Rows are one point carried round by a steady rotation, each followed by how many ticks it has turned.
The counts run from 0 to 165.
[125 126 131 147 93 133 135 134 132 186 114 128 130 83 124 131 110 113 125 104 145 123 133 113 131 90 132 140 122 129 114 127 122 155 104 120 128 124 95 143 92 140] : 125
[127 114 110 135 158 136 126 136 148 179 116 86 153 131 130 121 124 147 125 117 117 131 168 153 123 114 137 105 126 133 90 134 133 138 104 133 116 120 100 143 102 142] : 80
[142 108 114 122 145 142 148 139 155 156 114 109 136 81 92 118 116 133 108 143 127 108 156 158 110 112 121 138 135 145 70 134 125 153 110 117 122 114 125 149 113 118] : 9
[120 91 96 181 150 126 124 139 113 146 148 98 156 107 152 141 108 124 113 127 124 130 144 134 137 148 150 111 121 124 97 127 111 135 116 119 116 102 103 137 113 121] : 86
[96 99 107 131 141 122 142 152 101 149 138 90 133 116 116 138 115 134 116 136 154 125 156 159 111 120 158 145 111 118 102 129 111 115 101 115 116 105 109 137 98 163] : 73
[122 121 102 126 130 120 146 109 124 157 129 95 134 106 140 123 113 107 112 94 134 130 127 150 132 122 148 135 114 102 127 144 117 117 84 139 135 111 104 111 80 146] : 70
[141 126 97 162 132 124 140 116 134 169 145 113 136 91 127 150 126 114 100 100 116 106 144 130 124 138 123 98 145 140 141 136 109 137 118 126 152 110 100 102 105 127] : 100
[93 136 111 142 161 151 125 126 101 157 129 99 127 116 92 145 99 127 141 157 143 126 142 154 133 120 150 113 141 121 131 129 112 135 102 86 103 112 118 116 120 151] : 161
[121 114 106 131 177 134 135 115 115 153 133 93 135 140 126 124 132 143 110 124 127 128 143 159 115 94 141 147 117 104 92 114 119 130 91 122 111 119 111 126 96 150] : 68
[123 96 124 162 154 139 164 131 130 137 144 116 143 85 112 122 106 127 91 134 134 109 155 119 117 111 133 131 118 122 96 111 124 152 123 99 114 124 116 149 109 149] : 14
[135 138 112 162 100 133 110 117 120 181 116 125 137 100 131 134 128 108 137 108 143 139 119 136 137 111 141 125 129 129 146 133 107 157 91 131 116 119 97 108 111 99] : 41
[114 137 136 145 181 128 125 157 116 170 140 126 138 85 112 114 118 105 128 122 147 136 119 124 121 81 121 125 131 120 125 138 124 152 114 93 124 120 105 148 99 132] : 131
[160 140 104 160 144 147 124 108 138 166 125 101 149 133 127 129 132 112 147 120 128 139 152 159 116 106 148 112 128 102 117 118 132 157 89 103 110 124 108 104 125 134] : 151
[130 118 127 146 165 123 129 168 122 148 141 98 127 102 102 115 149 119 133 123 162 126 160 152 101 109 161 130 112 127 129 107 120 145 111 99 118 127 109 116 122 142] : 144
[122 135 110 140 104 144 124 113 125 146 115 123 96 74 123 148 115 122 120 105 138 133 130 145 148 108 146 142 145 114 120 124 87 147 104 106 119 113 107 100 93 133] : 53
[103 129 116 149 134 155 128 126 123 144 119 102 124 118 117 135 82 131 136 144 144 123 150 146 141 139 152 108 138 108 119 123 110 132 89 90 105 107 105 105 114 162] : 162
[124 148 115 144 107 145 116 111 127 176 129 122 97 93 115 154 131 128 132 115 138 139 134 145 117 90 132 122 142 106 119 116 85 139 102 111 118 130 120 102 95 143] : 54
[144 150 108 155 151 136 114 131 123 173 131 132 146 99 118 124 127 113 141 124 130 138 111 152 137 117 113 101 142 109 127 136 94 140 80 113 116 120 119 98 110 101] : 46
[100 135 118 151 134 138 136 142 124 153 114 85 135 110 134 143 90 132 120 116 137 141 164 143 152 123 154 115 123 128 125 141 129 120 113 109 123 109 93 141 97 179] : 78
[137 135 102 165 114 153 136 113 130 157 140 123 141 114 135 162 106 119 109 130 125 89 144 124 140 95 114 148 146 128 123 129 129 162 115 107 134 112 97 116 102 164] : 108
[128 121 117 141 139 134 131 148 104 182 134 121 150 104 90 127 139 112 115 124 154 118 148 136 93 103 137 136 109 149 162 147 122 142 115 102 123 105 107 125 112 118] : 30
[126 121 135 150 108 130 129 142 130 193 131 130 150 96 119 129 128 124 130 124 142 121 132 119 109 78 125 127 115 124 95 125 122 152 114 112 115 120 109 146 97 129] : 126
[128 132 126 157 128 123 154 134 132 153 141 141 155 76 143 119 123 94 124 105 133 139 111 125 148 107 124 127 111 102 122 128 105 143 109 104 136 113 106 133 83 122] : 129
[139 123 96 166 159 148 129 118 124 169 142 105 126 107 119 155 142 146 95 143 125 103 163 135 95 104 127 103 148 135 88 124 108 141 127 110 124 114 125 129 116 129] : 97
[127 136 122 143 122 157 126 110 147 160 118 100 134 125 127 117 93 140 142 132 134 112 150 153 133 140 135 94 136 111 107 125 115 129 79 104 123 110 107 91 101 137] : 163
[127 129 106 125 155 127 127 134 116 165 130 104 144 108 90 138 143 95 151 126 134 145 146 164 137 110 157 134 130 129 141 139 115 166 132 97 103 123 112 125 122 132] : 148
[120 97 103 147 142 134 129 121 94 148 141 102 137 120 107 128 113 131 139 138 157 123 133 156 117 147 165 129 124 114 107 122 108 142 85 107 92 103 119 106 127 121] : 157
[109 133 101 123 161 129 141 134 118 182 124 98 163 118 115 134 137 120 125 115 116 136 152 175 146 115 141 115 120 121 126 154 104 114 118 123 117 113 123 147 92 134] : 76
[135 145 130 145 115 152 151 147 153 170 113 137 150 97 127 120 103 142 128 125 133 107 151 129 137 103 101 123 114 121 105 125 132 137 91 105 135 111 99 124 98 147] : 121
[157 136 129 133 137 130 125 146 158 161 121 118 154 95 137 104 133 98 133 108 149 139 135 151 122 104 119 122 120 104 95 146 122 141 103 102 137 103 113 120 91 105] : 134
[107 151 106 126 139 141 126 117 106 187 124 109 138 116 99 140 114 113 143 139 131 125 130 158 122 118 137 95 144 124 140 158 98 129 104 98 107 117 129 114 112 140] : 160
[122 116 126 155 143 140 158 116 125 171 138 119 137 82 94 136 120 120 103 131 128 116 149 127 101 77 130 123 131 128 108 128 121 156 136 109 115 137 125 160 103 149] : 13
[131 115 88 135 158 141 127 118 117 161 124 129 147 109 101 151 129 111 118 134 114 85 138 144 149 109 120 147 143 147 134 148 102 164 129 117 127 105 101 127 114 119] : 106
[158 108 122 129 138 139 137 128 147 157 132 114 168 127 116 114 128 109 125 127 128 101 156 138 116 97 124 127 115 113 104 146 124 158 132 96 118 101 118 133 109 117] : 21
[144 140 113 168 126 149 127 120 133 145 132 94 146 121 136 147 112 108 142 114 137 129 159 156 133 110 160 124 128 107 126 116 134 159 105 94 111 122 101 104 126 159] : 150
[131 110 105 167 140 128 133 124 122 156 139 94 162 105 161 142 104 103 115 112 120 137 134 138 148 144 138 94 134 116 103 151 109 126 110 125 129 101 107 131 109 125] : 87
[118 105 97 128 165 132 147 112 115 133 131 98 132 126 134 120 115 134 106 101 135 133 135 161 136 123 153 155 104 96 105 125 113 117 83 129 123 103 101 120 88 132] : 69
[137 139 101 133 116 138 155 134 124 180 126 147 167 93 125 136 121 108 126 125 129 97 131 151 142 114 98 131 117 120 120 141 106 126 91 114 132 102 128 122 94 121] : 117
[135 126 105 132 149 153 103 135 132 153 110 113 111 98 94 114 136 139 131 135 138 129 126 167 123 112 128 128 134 116 84 124 87 146 98 108 110 110 116 103 104 112] : 51
[134 140 129 150 119 138 132 138 127 144 115 112 118 78 129 143 119 100 111 109 169 153 150 130 122 103 154 157 127 122 114 135 121 145 120 87 126 107 110 128 102 143] : 137
[128 108 82 136 158 134 124 126 120 148 109 102 117 87 116 151 125 121 89 127 136 124 148 141 136 141 146 139 150 154 115 157 105 138 130 111 129 98 109 129 116 109] : 94
[149 139 121 147 148 150 139 114 128 179 130 114 154 119 124 131 126 120 107 129 147 126 147 123 86 74 129 125 116 117 135 141 139 142 112 90 120 115 112 129 109 141] : 25
[134 108 91 145 161 140 154 104 119 147 123 132 141 105 118 127 116 121 97 126 126 95 124 135 142 122 120 161 119 144 130 123 126 153 84 132 130 100 94 118 109 123] : 111
[117 130 109 126 179 118 157 128 128 151 127 122 144 75 91 119 108 110 106 137 117 118 134 157 138 113 109 132 148 141 106 148 120 135 90 121 132 120 114 147 104 114] : 5
[128 146 113 171 135 154 126 142 122 158 115 119 147 102 120 140 103 115 125 116 151 130 155 129 154 109 143 125 122 141 169 129 120 155 114 97 126 120 89 113 104 140] : 36
[115 97 102 135 164 133 129 129 127 163 110 90 146 115 118 125 120 139 115 112 117 143 157 146 137 132 156 126 122 149 100 140 119 139 104 135 112 110 96 147 100 118] : 81
[113 125 117 135 150 121 157 134 123 137 120 115 118 70 110 131 93 107 99 130 137 114 137 135 145 118 120 146 153 143 118 152 132 137 99 109 142 120 105 136 104 142] : 6
